One vector is turned by the same rotation once a tick. Each row is the vector after some number of ticks, and that number follows the row.
The counts run from 0 to 1106.
[  7  18   1  16  -5  -4  23   4 -27   4  13  -8   6 -10  14  -6  -5 -16
   4  13  23   1  -8   1  -5   3   2   0 -12  28   4  14   3 -11  -7  -5
  -7 -14 -18  -9 -19   2  -9  -2 -16  -3  10  12] => 304
[ -8  -5  12   3  -7  10 -25 -27   2  20  -1   5  -3  12   1  -8  -9  15
   0  13 -18   4  -6 -10   7 -22  19  -7 -12 -11   5  -5 -10 -11  -5  -4
   8   3   5   9  15 -20   7   1  26  -2   5  -1] => 988
[  8   6  -3  13  20   0 -17 -12  -2   4 -20 -16   7  12   0   1  -6   4
   9 -11   3   0   9  17  -5  26  -8  16   8 -12  -6 -12  10  -7  -2   4
 -28   6  -5   4   1  -5  15 -19  -2   6 -17  -1] => 1003
[-10 -11   3 -19  -3 -21  19  -7  11 -17   7   0  -1  -4  -1 -12  14  13
  -4 -20 -18  -8  14   5   5   2 -10 -15  -5 -16  -7 -16  22   1  -1  -1
   7  23   5  16  10  12  10   6  -8  -8  -4  17] => 883
[ -7  -9   8  10  -4   1 -12 -24   0   8   2   0   8   5   8  -7 -13   8
  -5  -1 -28   1   7  -2   8 -16   6  -1 -15  -7   3 -17   7 -20 -12  -3
  -1  11   3  24   6 -20  17   6  17 -14   2   7] => 403
[ -3  -6  15 -20  -2  -3  19 -25   5  12   8  -5   5 -14  -1  -9   3   7
   8   5 -25   8 -12  -3   6  -2  15 -15 -17 -11  -5  -1   2  -5 -10   3
   8  19   6  13  22  11  -2   0   6 -23 -12  -5] => 1085
[ 13  -3   1  24  -7  -2 -30  11  -7   1  -8  -9   2  17  15  -6 -20 -11
   1   4   4 -12   8  -9  -2  -9   0  14  -6  22  -8  -2   8 -19  -6 -10
 -20 -17 -20   1  -2  -9  -2 -10  -8  11   2   4] => 238
[ -3  11  -7 -27   0  -5   6  -3  -8  18  -6   2  13   6   4 -12   1   5
   3   0 -13  12  16  10  -6  26  -1  12  -8   4   7   0  -6  -8 -14   0
 -23  11  -8  19  22   9   7  -6   2 -22 -18  -3] => 826
[ -5   2  -2 -29   4  -4  13   2   6  24  -4  -4   5   4   0 -12  15   1
  -7  -7 -10  12  -3   0   2  17   7  -4  -8  -4   6  -8   2  -4 -10 -12
 -13  14  -7  15  27  12 -14 -11  -5 -20 -21 -18] => 241
[ -7  12 -12  -2   0  15  11   0 -18  22   7  16   5   1   2   9   6   3
  -5   6  -2  22   7  13  -2  -1  -1  -2  -2   7  26   7 -16   4   0  11
   9   6  15   2 -19 -16   5  17  16 -23  21  -7] => 412
[ -6  -7   5   6 -15  -9  19   2  -5 -10  16  10   8 -13   8  -3 -15  -4
 -17   0 -14  -8  13  -2  -3 -13   0  -2  -4   9  19  -2 -17   7  -1   3
  21   0   2  12 -16  -8  13  25   0  -6  17  21] => 451
[  6  18 -12  12  20  18  -3   7 -15  28 -10  -1  11   7   7   7   2 -11
   7   8   5  20  -1  17  -4  21  -4  15  -5   4   3   6   0 -15  -8   5
 -20   0   6  -3 -16  -4  -2  -4   7 -14  -9 -16] => 224
[ -3   8  14 -25  16  -9  12 -12   7   0   9  -3   6  -9  -2  -8  13   5
  18  17   0  -1 -13 -16   6 -12  22 -10  -2  -6 -16   3  11  -1   3   3
  -8  -1  21  -7  29  20  -7  -7  -1  -3  -5   1] => 1031
[ -1  16   1  -9  -2   0 -27 -29 -11   1   4   4  -5  12  -5 -10  -1  20
  21  10   4   5  -1  -4  -3 -12   9   0 -13   0  -6   9   2 -12   0   6
 -15   3   3  -6  14  -4  15   0  21   6  10  16] => 838
[  1  16 -12   0  18   5  16  32   1   9  -3   7  11 -14   5  12  -1 -22
   0   8  11   8   4  -3  -7  18  -5  20  14   9   5  13 -11  11   0   6
  -9 -21  10 -16 -17   7 -12   0   0   0   4 -16] => 84
[  9  -9   5  20  26  -3 -13  -2   7  -9  -7 -16  18   7   8  -1 -17  -8
   5   2 -11 -13  14  -6   6  -7   4  21  15 -10 -14 -17  12   1  -2   7
 -20  -7  18   8   4  -3  13  -9  -5   9 -12   0] => 1004
[ 26  -9   2   8  -4  11 -16   8 -14 -20   0 -10  -2  -1   3  16   0  -5
  11   0  -9  -1   2  -8   7 -27  -6 -11   1  17 -13   9  16  -3   4   9
   8  -2   6 -18 -14   4  -2   9  -8   5  26   4] => 32
[ 23  -8  -9   6   3  -1   1  10 -16 -27   8  -8  -3  -5   1   9  -3   1
   3  -5  16  -8   4   4  -7 -12  -6  -5  17  17   1  10  -4  21  11  11
  11 -10  11 -19 -16   5   6  13 -20  10  25  11] => 274
[ 15 -12  -6 -10   5   1  -3 -22 -24  -3  -3 -13   8   8   6  -3   5  12
  -3 -16 -12   7  19  15  -2  -3  -3  -3   3   7   9 -14   3   2  -5   7
  -5  18   6  20  11  -1  21   4 -20 -29  -4   1] => 663
[ -8  -3 -15 -30  19  -2  17   8   9  10  -6   4   2  10   0  -1  27   7
  -9 -10   4   9   9   4   3   9   1  -3   9  -8   6 -13   5   7   2  -3
  -5  13  16   9  16   9  -8  -9 -12 -22 -15 -18] => 624
[ -7  12  -8  19  -6  -1 -24  -4  -6   9  -8   1   1  24  12  -8   1   1
   1  -1   7   2  12  12   0   2 -10   7 -16   1  -3  -9  21 -25  -5  -8
 -25   3 -16   9 -11 -21  12  -5   3   0   3  17] => 347
[  2  21   6  -8  16 -10  -1 -20  -5  -6   7 -11   1  -4  -3 -13   4   9
  25  15  14  -6  -9   1  -3   4  13   1   0  -8 -15   7  10  -1   7   7
 -24  -8   8 -11  19  12   8 -13  -1  12  -6  18] => 595
[ 13 -12   4  -4 -19   1  -7  14   0  10  -7   3   8  -8   4   1 -17 -14
  -2   3 -39   7  10  -5   5   1  -6   5 -19  18   3  10   1 -18 -21   0
   5   6 -11   5   4   5  -3  13  14 -10  10  -5] => 482
[ -3  11 -18 -21  20  -3  11  13   1  -9   4  -3  -3   7   1  -1  23   4
   1  -7  31   0   7  -2  -3   2   3   0  20   1  -1  -3   5  15  15   1
 -13  -7  14  -7   9  13  -6 -13 -26  -4  -6  -3] => 625
[  6  -5   9   6 -12  13  14 -12  -9  18  -1  -4  -3 -11  -1   2   7  -5
   5  -2 -14  19 -23  10   9   6  -3 -25 -21   1  -1   4  10 -17  -9  -8
  17  16 -11  -5 -13   1 -15   3   4 -19   4 -12] => 945
[-13  12  -7 -12 -21   6  10  12   5  26  -3  20  -3  -4   4  -4  -1  -5
 -12  10  -7  18  -6   3  -4  13  -2  -3 -22  11  20  13 -21 -11 -10  -6
   7  -3 -17   3  -3  -3 -12   6  19 -14   7 -11] => 685
[-12   8   5   0   3   7  -3 -26  -7  30  -1   4   3  12   1 -12   3  12
  -6   5   6  12  -7   6   1   4  11  -3 -10  -6  17 -18 -19 -10  -5 -11
  -6   4  -3  23  13 -17   4  -9   5 -19 -14 -13] => 989
[  5  -5  -6 -14  -4  -7  -6  -5  -8  13 -12  -8   8  10   2 -14 -12   4
  -7  -7  -7  10  15   9 -10  20   1  11  -5   8  13  -9 -19  -4 -16  -7
 -16   6 -17  22  26   0  16  -7  -4 -15 -16  -7] => 91
[ -5  21  -4 -21 -11   7  -9   2  -4   1   4  17  -6  -2  -9   0  12  13
  19  15   2   5  -9  -7   0  -2   3 -10 -15   1  -8  29   2  -5   2  13
  -3   0   6 -26   3   9  -5   8  27   6  23   6] => 345
[  0  13 -17 -12  15   7  17  31  -1   2   6   8   3  -3   9  14  15 -11
  -6   7  17   6   7  -8  -1   1   0   8  11  13   3  14   2   6  10   4
  -6 -15  19 -20 -14  11 -18   0  -9  -6  11 -12] => 819
[  6  20  -3  13   3   3  20  -2 -16   1  10  -2   2 -17   3   0   5 -13
  17  11  20   5 -12   6  -5  16  -6   1  -7   8  -9  20  13 -10   2   6
 -10 -12  -5 -23 -22   9  -7   1  -7   3  12  14] => 1039
[  1   3   5  24  -7   0  27  10  -6   5   9  -5   7 -16  14   0  -9 -27
  -8   5  -7  -4  -5   3   2   2  -4  -5 -14  13  -3  -2  17 -16  -6  -9
   2 -12 -18   1 -30   0 -13   8 -13  -1   4   5] => 889
[  1   0  -5  -7   6 -18  22  29   8 -22  14   4   8 -21  13   2  -3 -12
  -5   1  -6 -17  22 -12  -6  -2  -2   9   6  12  -6   6  12   8   2  10
  -5 -12  18  -4  -8  17   0  11 -10   8   9  13] => 1022
